In the rows, 128 means zero.
Rotation paths and how fast each direction turns (deg/step)
Each turn is a multiple of 5 degrees from 10 to 175, or 0.
Each row of a path follows its step; steps can be skipped.

step 12: [126 125 127 127 131 137 138 133 122 141 130 135 121 127 133 134 133 129
 124 124 137 124 120 133 124 131 123 127 118 130 137 126 130 124 126 132
 120 127 119 128 109 120 130 127 139 121 128 135 128 127 126 130 125 127
 119 121 127 130 119 144 128 136]
step 22: [123 135 137 124 129 139 126 125 127 127 132 121 121 125 132 126 126 126
 121 136 143 131 134 127 135 130 125 126 125 134 118 126 120 125 127 124
 133 130 128 129 114 131 138 119 128 137 130 133 128 129 138 131 123 133
 136 136 123 116 142 138 131 126]
step 27: [125 120 119 130 124 134 123 126 118 134 128 128 121 129 128 127 123 126
 130 133 125 132 118 126 135 131 107 125 121 118 121 117 127 127 127 131
 117 123 128 115 119 137 135 124 129 129 122 128 133 130 127 126 130 140
 133 135 132 126 138 134 129 127]
step 28: [132 126 130 123 136 139 131 130 137 130 134 134 127 120 129 137 127 133
 125 134 137 126 131 138 128 121 127 129 131 135 136 121 127 123 122 134
 130 125 131 129 108 123 139 126 134 137 132 132 131 132 135 129 122 127
 121 119 129 118 135 139 121 130]
step 32: [134 130 124 118 120 139 113 130 127 136 131 133 123 134 131 122 131 136
 123 138 128 126 124 137 131 136 122 128 121 128 126 122 135 141 129 127
 125 136 123 117 130 131 120 137 122 122 124 135 131 122 129 141 124 133
 135 127 130 133 128 132 134 136]
step 33: [121 129 132 130 118 143 131 135 121 131 134 121 130 121 129 137 124 128
 132 137 132 129 120 127 121 127 123 114 127 122 130 123 127 134 123 129
 127 118 127 118 116 141 136 125 128 142 127 122 137 134 129 129 127 122
 130 129 128 122 133 122 127 133]
step 34: [132 123 133 123 129 137 130 129 138 127 125 146 133 133 131 129 139 138
 121 137 124 129 124 125 121 122 120 129 130 132 142 122 125 132 130 121
 126 130 121 134 114 125 131 127 130 133 130 135 123 138 133 137 126 125
 133 116 130 128 130 131 135 118]
step 35: [128 136 143 129 123 132 139 133 132 139 128 123 125 124 123 125 134 127
 140 132 123 124 121 129 127 139 125 121 123 131 131 121 134 125 136 135
 122 130 121 124 112 127 117 127 131 125 130 124 130 127 127 121 127 128
 132 141 128 134 118 134 138 126]
[128 129 126 124 128 130 128 129 125 126 126 128 128 128 127 126 129 128
 127 126 126 125 128 130 130 128 127 132 130 126 130 130 130 129 129 127
 126 128 127 127 127 124 126 131 130 129 129 129 130 130 127 130 128 127
 128 127 130 128 128 131 126 128] -> 160
[129 126 130 127 127 126 128 128 127 128 130 127 126 126 127 129 127 130
 126 126 126 127 125 130 133 128 128 127 128 127 127 128 129 129 128 131
 125 129 125 129 129 131 126 129 124 128 127 128 127 128 130 127 129 128
 129 130 126 130 128 128 127 125] -> 130
[128 129 130 129 125 129 127 129 128 130 127 125 127 130 124 128 127 130
 132 125 127 127 131 125 130 129 127 127 127 128 128 126 130 130 131 127
 128 127 130 127 129 131 128 128 128 130 130 129 127 126 128 127 131 130
 128 128 128 125 130 130 126 128] -> 130
[128 127 127 129 128 125 131 127 129 129 124 129 127 127 128 131 129 128
 129 129 126 129 127 130 129 126 126 129 129 127 129 123 129 125 130 131
 127 129 129 129 125 126 128 124 128 125 129 128 128 129 127 125 129 129
 126 128 130 128 129 129 128 129] -> 45

step 1: [121 126 126 125 121 128 120 119 128 134 135 133 122 127 129 123 120 127
 129 137 131 125 122 127 121 138 128 122 131 136 131 125 137 114 124 130
 130 136 121 132 132 126 124 126 126 123 114 120 129 126 129 147 117 125
 129 137 134 123 129 127 136 117]
step 6: [134 123 131 132 130 124 126 118 126 131 124 140 147 123 134 135 130 121
 128 127 126 131 119 123 130 132 124 112 130 128 131 129 131 127 125 130
 125 126 125 128 134 121 127 123 130 125 125 124 135 127 139 124 126 122
 142 124 120 114 126 136 140 134]
step 9: [132 128 124 123 125 122 131 130 130 130 127 139 138 118 142 123 122 133
 134 140 129 131 116 132 125 137 126 126 123 132 129 132 137 131 133 140
 129 130 130 121 134 123 133 129 132 122 122 125 120 132 133 133 115 113
 127 130 134 115 132 129 130 136]
step 12: [136 140 123 130 136 131 134 121 123 137 132 128 128 125 135 120 120 124
 127 134 132 138 129 134 128 130 132 117 121 137 128 125 133 132 124 136
 127 135 121 111 129 126 122 127 136 123 128 128 127 128 134 140 132 129
 137 140 131 121 132 131 142 127]
step 13: [132 123 126 122 133 127 127 114 124 124 132 131 135 122 135 127 123 131
 132 124 138 116 120 123 137 130 131 142 125 131 139 133 129 131 127 132
 117 128 116 125 135 124 129 121 131 114 128 137 125 133 132 139 122 131
 131 121 130 116 125 126 127 131]
step 21: [134 127 133 125 136 121 134 129 119 133 128 127 135 121 129 127 138 129
 131 113 136 132 122 122 126 138 124 125 127 134 127 122 119 116 122 139
 123 127 128 126 126 124 124 126 131 109 126 129 135 140 125 129 119 131
 137 127 128 121 129 126 136 126]
step 22: [119 130 133 131 135 126 131 128 120 130 137 123 129 134 134 124 128 127
 145 129 126 133 119 125 126 139 122 143 122 127 133 129 133 125 128 133
 138 125 134 118 137 127 132 122 127 127 131 134 124 123 122 141 128 115
 136 135 127 117 124 125 130 128]
step 35: [124 118 128 131 127 122 128 126 121 121 126 125 134 123 135 123 130 127
 129 135 132 140 123 132 125 140 125 121 121 126 132 135 134 121 132 122
 139 125 133 129 136 118 117 123 128 123 123 128 125 122 126 127 114 131
 141 134 135 114 127 128 134 129]
[126 128 128 131 128 126 127 129 128 132 129 125 129 131 126 127 129 127
 125 129 129 130 129 127 128 124 131 124 126 128 127 127 130 126 129 128
 127 129 128 126 131 129 128 128 129 128 128 128 130 124 127 127 128 129
 131 129 129 127 129 128 130 126] -> 170
[128 130 130 129 130 130 128 125 126 127 129 127 129 127 128 128 129 126
 129 131 128 130 126 129 128 130 129 126 129 127 127 128 128 126 125 125
 130 129 129 127 127 128 126 130 126 128 131 126 130 128 131 128 129 131
 128 131 129 130 129 132 127 127] -> 170
[127 128 129 130 125 127 129 126 128 129 126 131 130 129 126 128 126 126
 129 126 128 127 127 127 126 129 126 127 131 129 132 129 126 127 130 127
 125 127 127 129 129 128 129 130 127 126 130 126 128 128 128 127 125 131
 127 126 129 128 128 129 128 124] -> 145
[131 129 127 130 125 129 127 128 124 128 131 125 129 129 130 129 129 126
 124 128 128 128 130 130 128 128 128 127 130 129 127 126 125 128 131 127
 129 127 127 126 127 129 130 127 129 129 131 128 128 131 131 128 126 129
 127 130 125 128 127 125 128 128] -> 85
[128 127 126 129 127 129 128 126 129 132 129 131 130 127 129 126 126 126
 129 128 129 128 128 127 126 127 128 131 127 129 128 127 127 130 127 129
 128 131 130 127 129 130 127 127 128 130 128 123 127 127 127 131 131 129
 126 132 130 131 128 126 129 128] -> 100

step 2: [119 116 130 141 131 120 124 130 131 117 127 137 129 122 127 125 135 132
 132 131 123 137 127 135 122 135 129 138 126 117 122 135 142 131 134 140
 121 132 123 128 133 132 133 122 129 133 131 124 127 118 127 116 126 139
 138 136 133 128 115 112 123 129]
step 3: [132 135 137 134 131 133 135 128 129 109 123 134 143 138 125 134 118 125
 119 122 121 137 136 135 129 130 133 130 125 117 112 136 124 112 129 120
 129 124 125 125 140 130 128 131 126 124 129 131 137 127 136 122 124 134
 120 126 133 126 122 124 129 119]
step 16: [125 128 122 125 138 133 138 134 127 143 129 133 117 129 132 135 129 128
 123 124 137 128 118 124 129 131 122 129 127 134 145 128 131 128 115 125
 129 128 127 141 129 129 146 129 137 131 132 146 128 129 128 118 137 130
 145 136 127 129 124 125 134 131]
step 18: [133 130 125 123 130 128 129 132 131 122 107 134 136 124 117 129 142 130
 127 129 112 127 133 129 118 132 134 141 125 120 122 132 129 122 138 132
 112 126 119 137 128 133 135 134 123 133 137 121 129 123 137 125 121 128
 134 141 127 133 132 125 125 120]
step 21: [121 134 125 129 127 130 129 120 132 121 128 129 131 127 117 130 128 128
 124 132 118 133 135 125 134 133 134 132 122 109 123 136 127 130 112 117
 142 111 121 125 137 130 132 125 127 125 129 131 122 125 136 123 134 127
 127 145 131 139 122 127 123 141]
step 25: [121 140 128 125 146 115 120 130 127 139 121 138 128 138 127 136 118 120
 140 128 136 121 122 132 119 122 133 126 130 125 128 126 134 130 132 130
 138 118 122 134 122 125 132 128 121 123 135 141 134 135 125 121 120 123
 133 131 123 135 125 128 121 115]
step 28: [123 126 135 126 134 135 127 123 132 127 135 125 136 135 130 132 136 119
 124 121 129 135 128 132 124 136 136 128 148 123 124 131 145 126 130 130
 135 133 121 131 124 146 135 139 139 123 136 143 121 136 124 121 129 126
 130 133 127 118 128 122 125 129]
step 35: [136 120 135 136 134 128 123 124 140 127 127 131 139 130 129 125 127 130
 131 122 121 122 116 112 139 119 121 127 130 121 125 125 132 118 124 129
 122 128 133 134 131 140 134 125 120 138 130 138 131 131 144 120 135 125
 142 120 123 131 134 119 130 123]
[130 129 128 128 125 129 127 126 130 128 132 128 129 128 127 128 130 129
 126 125 131 129 128 127 131 129 129 129 128 128 127 128 128 131 129 123
 131 128 128 127 127 129 126 129 128 129 125 127 123 129 129 126 125 127
 127 129 127 130 127 128 129 129] -> 45
[129 127 126 127 126 131 129 127 127 128 128 128 128 131 130 127 124 129
 129 126 129 128 129 128 127 126 130 127 129 129 129 129 127 130 129 129
 128 131 132 130 128 129 129 124 126 130 130 131 127 131 130 126 129 130
 128 126 130 129 130 129 130 126] -> 115
[129 128 127 128 128 125 128 130 129 128 131 129 129 129 130 128 127 130
 129 129 131 127 125 128 127 127 124 126 130 127 129 125 132 130 128 131
 128 130 125 128 127 131 129 128 126 129 125 131 128 126 129 130 128 131
 127 127 127 128 126 129 128 130] -> 120
[129 127 125 130 130 128 131 124 126 129 128 128 124 125 127 128 128 126
 127 128 128 128 128 128 130 127 128 128 127 126 130 127 127 130 126 130
 129 127 128 127 128 127 129 125 132 129 127 130 128 128 130 128 128 126
 126 130 124 130 125 130 128 129] -> 70
